Each named turn below is shown by a few rows before and after it. Which turns, in which order, take the first row of each later pair to the second? The first pair is answered.
G:
[ 0.10  1.25  0.58 -0.85 -6.25 -1.02  0.88 -0.95  0.14  1.73] -> [ 2.45  1.14 -4.72 -0.18  1.82 -1.72 -3.41 -0.38  0.56  0.39]
[-0.60  3.23  3.03  0.34 -1.52 -2.42  2.26 -0.16 -1.90 -0.80] -> [ 1.36  4.22 -0.48 -0.35 -0.54 -3.58 -0.79  0.88 -1.26  1.47]
[-3.60  0.52  1.71  0.78 -4.26 -1.74  0.15 -1.81 -0.30 -2.40] -> [-0.85  1.60 -2.97 -0.03 -2.94 -3.21 -3.71 -0.49  0.42  0.74]
V:
[ 0.33 -1.83  2.06 -0.21  1.05  0.48  4.97 -0.13 -1.12  0.81] -> [-1.85 -1.06  1.60 -0.09 -4.06 -1.28  1.78 -2.17 -0.70  0.96]
[ 1.06 -0.14  2.13 -0.84  0.00  2.15  2.29  0.87 -0.11  0.45] -> [-0.76 -0.45  0.03 -0.63 -3.51  0.20 -0.99 -1.81  0.36  0.51]
[ 1.42  1.28  1.64 -0.14  1.29 -1.52  5.77  1.92 -0.48 -1.59] -> [-1.54  2.07  0.69 -0.12 -4.96 -3.63  1.55 -0.83  0.14 -1.19]
B:
[ 0.38 -1.34 -3.24 -2.61 -1.23  4.46 -2.67  1.34  1.84  2.28] -> [-1.48  3.09  3.05 -1.64 -5.19  1.96 -0.34  2.06  0.15  0.53]
[ 0.49 -1.46 -0.41  0.06  0.48  0.37  1.82 -0.31 -0.19 -0.70] -> [ 0.18 -0.80  0.26  0.11 -0.41 -0.11  2.24 -0.19 -0.48 -0.64]
[-3.32  0.91  4.98  1.60  0.05  0.12  3.22 -2.03 -1.99 -4.86] -> [-0.76 -5.25 -3.43  0.06  3.96  3.35  0.58 -3.80  0.42 -1.43]
[-0.68  0.80  0.42  2.01  2.75  0.06 -3.49  2.47 -0.90 -1.89] -> [ 0.44 -1.75 -3.26  0.60 -2.49 -0.35 -2.38 -0.27 -0.39  3.25]
Pairs:
Each pair is 2 to 3 turns apart.
[ 0.85  2.31  3.07  0.49  2.75  0.18  1.96  4.19  0.68 -0.13] -> [-0.06  1.71  3.14 -0.60  0.75  1.86 -0.22  4.84  2.15  0.73] | B V B
[-1.03 -2.02  0.88 -0.60 -3.00 -1.34  4.02 -2.70 -0.83  0.80] -> [ 0.95 -2.37 -3.33 -0.56 -0.74 -2.41  1.98 -2.78 -0.74  2.23] | V G
[-2.60 -1.46 -0.27  0.39 -6.69 -1.99 -0.86 -3.20  0.22  1.08] -> [-3.09 -3.32 -0.32  2.25  1.30 -0.46 -0.93 -3.61 -0.48 -5.20] | G G
[-1.84 -5.11  0.45  0.27 -1.80  2.04  2.09 -3.95  3.74 -1.75] -> [-1.00 -3.91  2.04  1.29  1.98  1.51  3.45 -2.79  2.85 -3.94] | B V V
[-0.38 -2.37 -3.35  1.49 -0.43  0.02 -0.95 -3.73  0.16 -0.27] -> [ 2.84  0.87 -2.34  1.80  3.71 -1.49  1.03 -0.19 -1.25  0.00] | B G V
[-2.52 -0.97  1.82 -0.85 -0.38  1.05  0.87 -1.23 -0.60 -0.44] -> [-1.15 -0.70 -1.23 -1.64 -0.92  0.21 -1.05 -0.99  0.02  2.50] | B B G
[ 1.09 -1.18  0.71  2.08  3.01  1.33 -1.42  2.03  1.46 -1.65] -> [-0.15 -3.09  0.27  1.31  0.15  2.90 -2.05  0.59  2.45 -0.73] | V B G
[-0.62 -1.74 -0.35  2.61  1.80 -2.09 -1.30 -1.75 -0.05 -1.65] -> [-1.29 -1.79  3.00  2.13  1.62  0.29  0.24  0.19  0.33 -2.21] | G B V
[ 3.39  1.47 -0.20 -0.49  4.06  0.91  0.19  4.31  0.65  0.10] -> [-0.71  1.14 -2.72  0.28 -0.96 -1.94 -5.80  0.02  1.18 -1.42] | G V G
[-4.68 -1.60  2.91  1.73 -1.85  0.23  2.12 -0.74 -1.51 -3.89] -> [-1.20 -0.27 -4.81  1.55  3.46 -1.63 -4.01  1.24 -0.83 -1.69] | G G
[ 1.14  0.31 -2.95  0.17  0.12 -3.13 -0.13 -1.11 -0.99  1.99] -> [ 0.06  1.54  0.42  0.14  3.40 -0.35 -1.49  2.43  0.06 -1.42] | V V B
[-3.52 -0.25  0.38  0.86 -0.26  0.20 -3.62 -1.01  0.97 -3.65] -> [-2.95 -2.34  2.11  0.59 -2.29  1.14  2.56 -2.74 -0.10 -2.08] | G V G
[ 1.08  0.01 -1.61 -0.72  2.10  0.80 -2.25  2.20  1.92 -0.60] -> [-0.25  0.33  1.23 -1.66 -3.28  0.99 -0.11  1.71  1.95  1.35] | G G
[-0.37 -1.34  2.10  0.26 -1.93 -2.40 -0.15 -0.96 -1.87 -3.12] -> [ 1.53 -2.27  2.00 -0.07  0.55 -1.54  2.46 -0.38 -2.34 -2.20] | G V G
[ 1.89  2.29 -3.61  0.74  2.11 -5.94 -1.17 -2.13 -0.74  2.08] -> [ 3.55  0.88 -3.76 -0.11  5.17 -3.28  0.39 -0.50 -0.02  2.80] | B V B
[-0.11 -0.20  0.40 -2.30 -1.10  3.45 -1.18  4.08  1.99  2.52] -> [-1.08 -0.80 -3.61 -1.12 -2.13  0.27 -4.38  0.46  1.48  1.98] | B V
[ 1.07  0.77  1.06  0.29 -0.12 -0.17  0.78  2.36  0.35  1.03] -> [ 0.70 -0.59  0.79  0.46  1.60  1.19  0.89  1.91  0.72 -0.22] | B G
[-3.12  1.44  6.08  0.45 -1.10  3.23 -0.35  2.50  1.34 -2.06] -> [-1.54 -4.13  0.29 -0.80  0.25  6.33 -0.87  0.30  2.92  0.71] | B G
[-0.45 -1.08  3.55 -0.39 -1.63  2.53  3.01  1.48  0.38  1.95] -> [-2.30 -0.70 -0.19  2.21  2.55 -1.01 -2.71 -1.47 -0.41 -3.44] | V B V
[ 0.44  1.93  1.61  0.56  2.08 -0.30 -2.20  1.59  0.28 -1.51] -> [-1.25  1.17  3.01  0.94 -0.50 -0.01 -0.61 -0.11  0.05 -2.38] | V V G
[ 1.06  2.90  0.68 -0.35 -3.70 -0.90 -1.62  1.99  0.52  3.01] -> [-0.16 -1.33  0.06  1.91  4.21  0.54  0.74 -1.34 -0.76 -3.59] | V G
[-1.00 -2.27  1.98  1.84 -3.01  1.84  0.17 -0.10  1.29 -1.20] -> [ 1.82 -0.38  1.38  0.81 -1.72  2.09  0.13  3.30  1.89  1.54] | G V V
[ 0.52  0.22  1.17 -0.41  1.87  3.44  0.09  0.11  1.24 -0.54] -> [-0.62  1.77  0.84 -0.39 -2.04  1.28 -2.35 -0.85  1.39  0.66] | V G B
[-1.71  0.88  3.01 -1.64 -2.85  1.29 -0.77  2.93  2.35  0.60] -> [-2.03  0.10 -1.15 -0.08  1.77 -0.65 -4.48  0.70  2.00 -2.71] | V B B
